In the rows, 100 means zero.
Where one turn sends some rows of the set: a few examples, then the rows asked
Kiris: 99 94 109 104 82 100 97 103 93 108 104 108 104 104 96 82 100 108 103 84
 106 99 109 100 123 98 88 126 124 105 94 95 106 124 122 97 105 97 112 82
 100 95 110 105 106 100 100
Poror: 103 92 103 95 120 96 97 97 102 99 99 91 99 92 121 108 104 92 128 101 106
 105 83 100 92 109 80 101 107 100 110 86 109 98 97 105 97 90 100 98 100
 113 89 112 88 110 96
dibom: 103 96 103 114 107 93 100 95 108 106 106 95 104 97 106 104 96 116 117 96
 97 96 92 87 83 109 80 92 91 107 104 96 102 93 78 101 94 100 110 106 95
 119 99 102 92 112 102
Zot: 113 97 91 94 97 95 91 97 103 102 106 99 78 93 109 118 105 98 124 92 111
 105 88 102 95 104 82 93 104 99 106 85 104 82 91 105 95 104 99 103 105
 102 98 102 94 97 104
Lam: 90 104 89 105 96 94 103 114 100 124 98 98 120 103 102 96 97 102 97 92 95
 95 100 93 125 103 97 130 108 88 101 96 99 109 100 103 116 98 110 74 109
 98 130 104 114 97 105
Kam: 101 86 99 99 120 91 92 98 104 113 102 95 102 94 120 108 105 93 122 96
 102 105 83 95 90 113 88 106 100 92 103 86 106 93 91 112 91 91 98 100
 100 118 86 114 94 111 87
fazo: 90 111 109 95 101 105 91 107 86 109 103 102 110 100 90 99 103 102 98 91
 89 104 117 99 116 105 103 131 109 102 86 96 97 116 118 99 104 86 105 90
 102 94 118 95 111 110 103
nube: 111 92 88 98 98 92 87 100 105 113 108 100 80 95 108 118 106 100 122 87
 110 105 89 99 94 106 87 93 102 94 99 85 103 81 89 110 92 106 98 105 103
 105 94 103 99 98 98
Bofad: 87 108 99 98 98 104 91 107 90 116 103 104 118 103 99 99 98 108 97 92 92
 102 113 88 114 107 108 140 102 100 89 94 94 108 100 100 96 93 101 83
 104 91 125 96 111 108 97
mepa: 102 91 97 97 116 92 88 97 103 105 100 91 103 96 123 105 101 96 130 100
 107 107 82 95 91 112 81 104 103 96 104 85 111 94 90 108 94 95 101 98
 100 113 85 114 90 108 90
duf: 96 106 91 104 90 106 96 112 102 128 95 107 119 109 96 88 94 108 95 91 91
 107 108 91 127 96 106 121 105 91 90 99 94 109 98 104 99 105 106 85 106
 100 124 95 113 107 99
zimu: 105 91 108 113 106 92 94 95 105 106 109 97 101 97 100 106 100 111 112 94
 93 95 95 90 84 109 82 90 91 103 99 101 104 95 86 105 96 92 110 110 94
 125 93 102 93 112 101
Por: 95 107 89 103 92 97 102 112 104 121 91 96 122 106 99 96 97 105 108 87
 104 94 98 95 132 101 97 126 113 88 94 98 107 108 107 101 121 98 108 68
 107 102 120 104 110 98 110
kani: 97 102 103 102 98 111 102 113 96 120 99 107 111 103 91 93 99 102 88 92
 86 103 112 98 126 94 105 116 111 95 94 102 93 119 110 103 104 96 108 89
 105 101 127 92 111 107 105
rubep: 94 94 107 108 89 98 105 104 94 115 107 110 103 100 99 83 104 106 93 84
 96 101 110 100 117 100 89 133 119 104 102 92 94 121 114 99 98 99 109 86
 103 94 121 105 111 101 96
Nifon: 108 95 110 111 105 96 102 91 109 104 102 97 102 96 98 107 104 112 118 90
 98 95 93 96 89 108 80 90 93 104 99 101 104 90 92 103 100 90 107 106 94
 130 90 101 89 116 108
mimib: 106 100 105 112 106 96 106 92 113 104 99 94 105 95 105 106 100 116 123
 92 101 97 90 92 88 107 78 92 93 108 104 97 102 90 84 99 97 99 107 102
 94 124 95 101 88 115 108
betap: 92 113 97 96 94 108 93 106 97 113 93 101 123 106 101 98 95 115 113 88
 107 101 108 87 122 104 107 137 108 103 83 93 102 107 103 95 100 100 100
 74 103 92 117 96 105 109 104
somi: 113 91 96 94 103 99 98 98 101 104 106 101 76 90 108 124 109 95 119 88
 109 100 87 105 95 103 87 93 105 100 107 87 101 84 94 106 94 99 96 103
 104 108 101 100 94 99 107
forip: 94 95 100 108 83 98 105 100 100 123 101 113 112 104 102 83 104 111 98 80
 102 101 104 94 122 101 93 140 114 100 99 91 94 111 106 100 95 103 102
 76 105 99 118 106 109 103 94
pufib: 100 113 90 100 83 110 94 109 103 115 90 104 120 111 97 85 91 111 108 94
 99 107 105 92 133 94 100 117 110 95 90 101 103 110 104 96 106 105 107
 79 106 97 117 95 106 104 106
sogu: 102 110 102 97 90 114 99 110 97 107 93 104 113 106 92 89 95 103 102 95
 95 104 109 101 132 91 98 111 115 100 94 104 102 119 115 96 111 95 109
 84 104 99 120 92 104 105 112
Gusol: 100 96 102 105 77 100 98 100 101 115 98 111 113 108 99 81 101 114 108 79
 112 99 102 95 127 99 91 134 118 100 92 94 105 113 113 97 101 102 104 73
 102 100 107 106 104 101 98
ruku: 107 85 97 97 107 94 99 100 108 112 99 93 104 92 106 117 100 94 104 94
 113 108 101 94 83 106 82 91 100 95 110 82 116 82 85 104 96 104 103 114
 97 112 101 109 107 113 103
rete: 112 88 100 92 101 98 98 94 108 103 95 95 106 94 104 117 103 92 109 94
 117 105 97 99 90 104 80 91 99 95 110 88 121 78 91 100 101 99 99 108 98
 118 96 108 101 112 108
Rezop: 96 106 97 101 94 96 97 114 98 114 96 94 114 104 94 94 99 99 105 90 99 94
 104 102 130 101 94 119 116 88 93 101 110 116 118 102 126 91 114 77 105
 100 117 103 111 97 111
zovir: 108 92 94 95 101 95 101 96 111 109 94 93 108 93 107 114 102 95 111 94
 116 109 98 96 87 106 79 93 98 95 111 82 117 75 85 100 97 105 100 109 98
 114 99 109 104 113 105
Vifak: 91 103 96 103 97 93 98 115 94 118 103 96 113 102 96 96 99 96 93 94 89 95
 106 99 123 102 95 122 112 88 99 99 102 117 112 104 121 90 115 82 107 97
 127 104 116 96 105
novad: 112 87 95 97 104 95 94 100 105 115 108 102 78 92 106 125 110 97 116 83
 108 101 89 101 94 105 92 95 103 94 100 87 100 82 92 112 91 102 95 105
 103 110 97 101 98 100 100
rarav: 94 116 106 93 96 109 93 106 93 105 93 99 116 103 92 98 100 109 114 87
 104 103 113 98 123 102 101 128 115 105 80 96 105 114 120 95 108 91 105
 81 101 94 110 94 104 111 110
Lil: 101 86 106 97 125 95 100 97 102 107 101 94 98 91 119 113 109 90 121 96
 101 104 84 100 90 111 85 104 105 96 109 86 105 97 97 110 95 87 98 101
 100 119 90 112 91 112 93
Fubal: 110 81 103 94 106 97 97 99 105 106 100 95 102 94 104 119 101 91 103 95
 115 104 101 96 86 104 84 88 100 96 108 87 121 84 91 103 99 98 102 112
 97 116 98 108 103 111 105

rarav turns into -> betap
zovir turns into -> ruku
Now these:
rubep turns into -> Kiris
mepa turns into -> Kam
novad turns into -> somi
duf turns into -> kani
Nifon turns into -> mimib
Vifak turns into -> Rezop

Where one turn sends some rows of the set: a few examples, then the rows asked
nusep: 85 111 89 127 103 84 99 86 105 89 83 116 87 97 107 96
luv: 81 128 99 113 93 101 89 85 121 95 93 98 78 115 92 90
Suno: 99 127 103 118 105 74 98 87 106 92 101 114 83 104 118 120
Varim: 98 107 110 131 90 90 88 71 107 95 109 113 93 110 119 95
Sefez: 98 107 111 129 92 93 91 69 106 91 108 110 95 110 122 95
mef: 89 112 91 126 100 86 98 90 103 90 81 116 82 96 103 91
tuv: 110 117 97 134 87 84 87 88 110 94 105 123 73 104 92 93
Ser: 104 123 96 127 100 97 105 92 117 93 103 97 109 93 98 111
pok: 100 123 94 125 100 95 102 90 116 95 101 98 110 88 98 109
dubu: 82 130 100 115 93 99 90 85 119 96 92 102 79 114 91 90
zag: 99 107 91 119 101 100 82 97 102 91 117 108 81 118 98 122
Fol: 97 106 89 120 101 102 86 97 107 95 118 106 79 120 96 116
dosak: 104 123 91 116 111 98 80 80 110 87 112 96 85 95 118 98
kovu: 84 128 102 114 96 103 86 82 120 96 94 98 79 113 92 89
zetel: 80 129 101 113 91 100 91 87 120 98 93 98 80 114 94 90
vupu: 98 104 90 120 99 100 84 98 106 92 117 108 80 119 94 116
badis: 97 108 114 130 91 91 90 73 106 97 112 112 92 112 120 97
difi: 99 106 90 120 102 101 85 99 106 93 119 107 80 118 95 117
Zir: 98 106 112 130 91 96 92 72 107 92 107 110 96 108 120 95
Bas: 97 105 111 129 91 95 90 71 107 92 109 113 92 108 122 94
rubit: 103 123 101 108 79 91 101 101 93 106 100 113 79 99 112 102
Mumev: 110 120 97 132 86 89 82 90 113 91 107 119 70 106 89 95
Tar: 102 125 102 110 77 91 101 102 96 108 100 112 80 100 111 102
fodo: 81 126 104 116 92 103 87 82 120 97 98 100 77 113 91 91
kub: 104 122 97 127 100 98 105 93 116 96 105 97 108 94 95 111
zud: 108 118 98 115 85 88 82 103 113 76 100 88 90 103 99 102
nefe: 104 122 101 109 78 89 100 103 93 108 98 108 80 99 107 102
kebi: 100 131 100 114 107 79 94 89 108 89 104 111 86 104 118 122
Guva: 110 120 100 118 81 87 84 102 112 79 95 89 86 106 96 98
kun: 106 122 93 111 107 101 76 82 111 85 112 95 81 98 112 96
pas: 97 107 92 121 97 101 84 102 104 94 118 105 83 118 97 121
gul: 100 122 102 113 79 93 104 101 93 109 96 107 81 98 109 102
rekom: 102 123 103 110 75 93 101 99 96 109 102 112 81 99 112 101
duni: 106 123 95 126 101 96 104 93 116 94 105 97 109 92 97 108
Dabi: 99 122 94 126 100 100 103 88 118 97 104 93 108 90 98 108

Zir turns into -> kub
nusep turns into -> kebi
Now these:
Suno turns into -> dosak
rubit turns into -> Sefez
zag turns into -> kovu
luv turns into -> Tar
pas turns into -> fodo

Where one turn sends some rows of the set: a few examples, then the rows asked
A: 86 104 92 100 102 93 103 117 98 99 84 112 99 115 89 99 100 110 86 103 90
 121 118 102 91
W: 111 95 100 105 85 130 99 111 98 105 98 78 110 108 98 85 111 103 91 89 97
 110 116 101 98
K: 113 98 105 108 88 127 89 95 97 98 113 82 90 95 107 84 108 102 102 84 107
 105 106 89 91
P: 84 113 91 98 96 102 99 96 104 100 88 116 70 99 91 89 105 102 107 93 102
 109 106 101 92
M: 114 87 106 116 83 133 98 109 90 96 102 89 108 103 101 93 108 98 101 79
 101 105 106 93 96
N: 96 104 89 103 109 98 95 103 101 108 100 118 77 94 94 86 97 110 102 111
 104 114 102 93 102
Q: 96 92 103 101 100 107 99 122 98 94 94 128 87 102 94 98 90 94 108 92 116
 102 93 96 92
F: 115 88 110 111 89 126 95 115 92 91 109 88 110 106 105 95 102 102 94 82
 103 108 105 92 86
U: 81 98 108 107 94 100 99 113 90 82 83 121 93 103 91 105 94 92 101 85 110
 110 103 88 89
L: 115 99 101 99 93 124 96 109 101 106 109 76 105 108 102 82 109 106 88 95
 98 112 117 101 90
S: 94 100 100 92 107 98 98 127 97 102 89 110 102 107 88 92 90 97 88 114 111
 114 112 96 96
B: 109 97 99 111 84 131 95 95 96 104 102 80 95 96 100 82 112 102 102 85 101
 106 111 94 103
D: 84 94 97 105 97 83 110 109 100 89 84 100 108 103 95 88 99 115 90 106 89
 106 113 103 88
J: 87 100 92 104 94 91 108 93 110 95 90 109 82 93 99 81 104 112 110 96 98
 97 102 107 86
T: 82 88 109 107 90 91 107 108 97 78 83 111 101 97 98 93 95 98 106 87 110
 93 101 97 82

M turns into -> B
A turns into -> U
K turns into -> L
Now these:
S turns into -> Q
T turns into -> J

